128 stands for zero in the data rows.
Here are some points, one per row:
[151 150 159 103 124  90 136 119 100 129  99 128 125 154 120 155 117 149
 115 119 102 136 149 145 123 142 167  95 142 111 116 156 130 165 107 182
 129 147 101 148 123 143 115 109 114 139  88 125]
[111  90 136 147  87 151 141 126 114 149 152 124 136  92 168 170 132 112
 146 146 129  93 126 104 129 151 106 141 105 128 160 134 165 124 142 120
 160  85 136 121 104  87 119  96 168 121 100 167]
[ 99  96 129 144  97 153 139 139 122 148 136 124 129  91 171 161 145 102
 153 135 125 106 124 107 123 144 103 136 108 133 165 129 141 116 135 101
 131  93 133 108 117  92 124 105 172 110 105 156]
[132 130 138 103 115 131 158 174 130 163  94  90 110 107 143 142 136 129
 149 159 123 106 116 120 133 109  98  98 101  93 151 119 111 100 118 110
  88 120 114 105 154 119 134 169 149 109 133 126]
[152 158 168  98 117  94 121 120  89 119 109 135 159 137 121 150 102 164
 139 110 119 122 147 144 161  98 172  92 147 109 130 150 123 167 146 160
 129 134 107 129 116 116  95 101 102 140 110 108]
[144 148 129 152  57 181  93 130 141 137 255 159 100 111 120 141 143 165
  85 142 145 141 104 124  72  96 159 126  81  90 102 118  79 139 100 183
 166 128 143  81  80  71  81 142 116 146  85 154]
[ 91 148 119 107 142 102  91 119 125  86 143 138 130 115 152  95 149 141
 169 111  87 133 158 170 130 124 130 139 163 164  77 146 158 146 153 113
 125 165  94  87 146 127 135 100 102 166 113 108]
[136 129 137 103 112 130 160 172 129 162  97  91 109 106 140 143 134 131
 149 162 124 103 116 120 133 113  97  97  99  91 150 119 115 101 119 117
  95 120 113 106 153 116 134 165 148 110 130 130]
[149 161 125 101 137  83 112 141 115 117 105 128 124 149 123 108  95 141
 131 117 101 156 160 173 159 156 117  93 154 115  99 164 134 137 110 121
  98 165 111 123 169 143 141 110  96 133 125  80]
[162 133 125 123 135 124 152 116 140 113 146  98 182 151 141 137 106 138
 122 132 116 140 166 136 145  65 156 139 166 144 111 140 144 159 152 166
 161 118 163 168 122 150 123  99 104 141 162 118]
[151 125 142 104 111 128 165 167 124 164  96  87 116 105 142 146 122 128
 146 166 125 101 114 119 128 112  98  98  98  89 154 123 123 106 127 122
  98 110 119 116 140 113 136 163 149 111 134 137]
[141 127 126 135 126 125 132 112 138 115 172 103 179 122 131 136 121 149
 124 128 125 129 162 147 144  91 146 135 134 145 123 131 145 153 150 136
 174 145 166 144 154 116 120 115 101 135 130 113]
[110 144 131 107 132 107  92 105 118  91 150 131 150 112 154 109 134 153
 162 111  95 122 160 162 131 101 144 141 165 161  90 151 165 159 177 123
 150 145 109 111 115 120 120  94 102 169 116 118]
[160 116 134 163 159 142 114 117 145 130 106 148 125 136  93 106 109  98
  95 128 157 155 102 118 109 152 115 156 123 138 138  99 114 101 129 102
 116 102 173 154  90 160 143 164 127 119 172 134]
[143 126 138 104 112 127 163 170 126 163  96  89 111 106 141 144 130 130
 148 164 125 103 114 120 129 113  96  98  99  90 151 118 119 102 122 120
  96 117 115 110 148 116 136 165 149 111 131 132]
[ 64  87 110 149 146 163 124  91 134 117 119 148 134 176 102  98 169 134
  92 131 138 110 123 111 130 167 141 167 149 134 115 142 132 129 113 126
 161 132 105 165 127 159 171 158 142 145 142 130]
[107  90 137 147  81 154 136 121 112 150 159 127 138  92 165 177 133 117
 143 147 131  86 129 102 130 153 110 143 106 127 160 134 170 126 143 126
 173  84 135 125 101  84 111  93 167 124  93 170]
[153 160 128 101 133  85 114 136 114 118 109 128 128 149 123 113  92 147
 129 117 104 150 159 171 160 151 123  94 153 115 102 165 135 142 117 129
 110 160 114 130 160 140 133 106  97 134 123  83]
[156 123 144 105 109 128 167 163 119 165  96  86 117 106 141 149 117 128
 144 169 125 100 113 118 125 112  99 100  96  88 155 122 128 105 131 127
 103 109 121 120 134 111 136 162 149 114 133 140]
[141 162 162  96 121  94 120 129  96 117 105 135 153 138 121 142 114 163
 142 107 114 128 147 147 165  99 166  91 149 112 126 148 115 161 137 150
 113 142 102 120 131 122 100 107 102 137 115  99]
[137 163 158  94 125  93 119 135 101 116  98 135 149 139 123 135 118 157
 147 106 112 133 147 150 165 101 161  90 151 113 123 148 108 155 130 141
 102 149  98 110 141 125 108 112 102 134 118  95]
[ 60  91 106 147 150 163 129 100 143 117 115 143 132 175 104  95 181 138
  97 124 142 116 118 111 132 158 140 165 153 138 119 140 117 126 111 122
 149 134 105 160 134 166 171 161 142 138 149 123]
[163 115 134 162 160 139 113 115 143 129 107 146 127 139  91 101 105  95
  95 134 152 156 106 121 112 156 109 158 125 137 133 101 124  99 127 100
 118 103 174 152  94 161 150 166 125 122 174 133]
[139 119 102 161 163 149 133 114 148 125 113 152  98 153 103 116 113  67
  91 119 154 165 100  95  83 145 131 155 119 148 136  93 109 111 101 133
 111 113 153 159  97 163 141 139 146 108 155 153]
[176 128 131 123 137 124 155 109 133 115 136  97 188 145 143 141  90 126
 117 131 115 142 166 135 132  62 159 136 161 144 121 141 144 163 162 165
 156 110 168 177 103 145 127  99 110 138 164 125]
[159 116 155 113  86 128 161 138 107 165 132  94 125 108 132 173 105 151
 131 183 132  71 120 111 135 126 110 106  91  80 147 128 161 123 141 160
 160 100 119 139 115  98 110 143 145 132 110 160]
[165 147 164 103 128  90 138 114  92 131  87 126 130 151 122 157 101 136
 111 118 102 138 146 145 112 141 168  93 139 112 125 156 133 167 115 181
 124 138 107 155 107 138 121 111 120 135  91 131]
[ 97 147 124 107 134 106  88 111 122  89 151 135 140 114 152 102 145 152
 165 111  92 125 161 167 136 113 139 141 166 162  80 149 163 151 164 119
 144 157 101  99 132 122 124  96 100 169 113 112]
Along one direction, these points spread out more than along any other. For each point below, how far along it does it lie, from 0 to 99? The average is 50, and the first point in the table lies past the average.
[110  91 134 146  91 152 142 130 116 149 145 126 134  92 170 167 135 107
 150 142 129  98 125 105 124 151 104 139 107 131 162 131 158 119 140 116
 148  88 134 116 106  87 122 100 170 116 102 165] 31
[150 131  77 167 162 152 122 116 158 122 123 163 100 128 102 104  92  90
  92  87 179 172  88 100  88 142 119 142 112 148 151  93  83 106 131 115
 112 112 171 165  96 144 112 114 138  91 165 138] 37
[ 98 124  90 166 155 145 122 136 173 127 158 149  85 132  95 100 174 112
 108 108 170 152  87 106 111 155 114 153 102 152 132  80  90  93  86 103
 121 155 151 115 168 144 131 158 127 102 133 130] 36
[107  93 131 144  95 152 142 136 119 150 138 124 132  91 172 163 139 103
 150 138 128 103 124 107 121 147 104 137 108 132 165 130 148 117 138 107
 136  89 135 112 112  90 124 104 171 112 105 161] 31
[144 118 105 160 166 148 133 115 145 125 112 148 103 154 104 114 108  64
  90 121 151 166 102  96  85 141 129 158 120 148 136  97 113 109 103 130
 109 110 157 160  96 163 145 142 144 110 161 152] 36
[ 60  91 105 147 152 163 125  98 140 116 111 144 132 177 104  90 175 128
  98 129 136 118 123 115 131 165 136 166 152 139 115 141 124 124 107 115
 145 137 103 157 137 165 179 164 143 140 148 122] 48
[104 144 127 106 133 107  90 108 119  90 150 133 145 112 153 106 137 153
 162 113  93 122 159 164 134 107 142 142 165 161  84 150 165 155 172 122
 148 148 106 106 123 121 121  95 102 169 113 115] 72
[112 118  94 164 154 141 123 134 168 127 159 143  92 135  96  97 163 107
 106 119 165 150  92 109 118 156 106 159 107 150 128  86 106  92  90 103
 125 150 157 119 165 144 144 160 125 107 143 130] 36
[128 166 154  93 130  91 118 140 104 114  97 137 142 141 122 130 125 154
 150 105 110 136 147 153 166 107 156  89 151 116 118 146 105 150 122 136
  92 156  94 101 152 129 113 114 101 134 118  90] 68
[160 156 174 100 111  98 120 111  83 121 112 135 166 136 121 158  92 166
 134 111 118 117 150 141 157  97 178  92 143 108 135 153 129 172 157 165
 139 126 109 141 102 111  89  98 104 142 109 115] 66
[133 130 137 102 116 132 157 175 130 163  91  90 109 106 142 141 134 127
 151 159 122 106 117 120 132 107  97  97 100  93 152 118 110  99 118 108
  86 120 115 105 154 118 135 170 150 109 133 126] 32
[122 116  97 164 151 138 124 130 165 127 164 137  99 139  95  94 155 101
 105 130 159 147  93 113 123 160 100 163 107 149 122  90 125  91  91 103
 128 147 158 120 165 144 154 161 122 115 149 130] 37
[123 138  69 166 158 151 118 130 175 121 142 166  93 134 100  99 125 115
 100  83 184 166  89 100 108 136 117 145 122 149 138  89  71 103 120 116
 120 129 162 151 124 154  99 113 129  93 161 124] 41
[ 97 147 122 107 138 103  90 114 124  87 145 136 135 114 152  99 145 147
 167 112  90 128 158 169 133 118 134 141 164 164  78 150 160 150 160 117
 135 161  98  92 138 125 130  97 100 167 112 112] 72
[106 117  96 167 156 146 114 127 160 126 150 148  92 134  95  98 148  88
 103 120 158 155  98 112 106 166 109 158 101 153 132  86 113  92  88  93
 118 150 154 119 160 141 148 163 130 108 137 132] 36
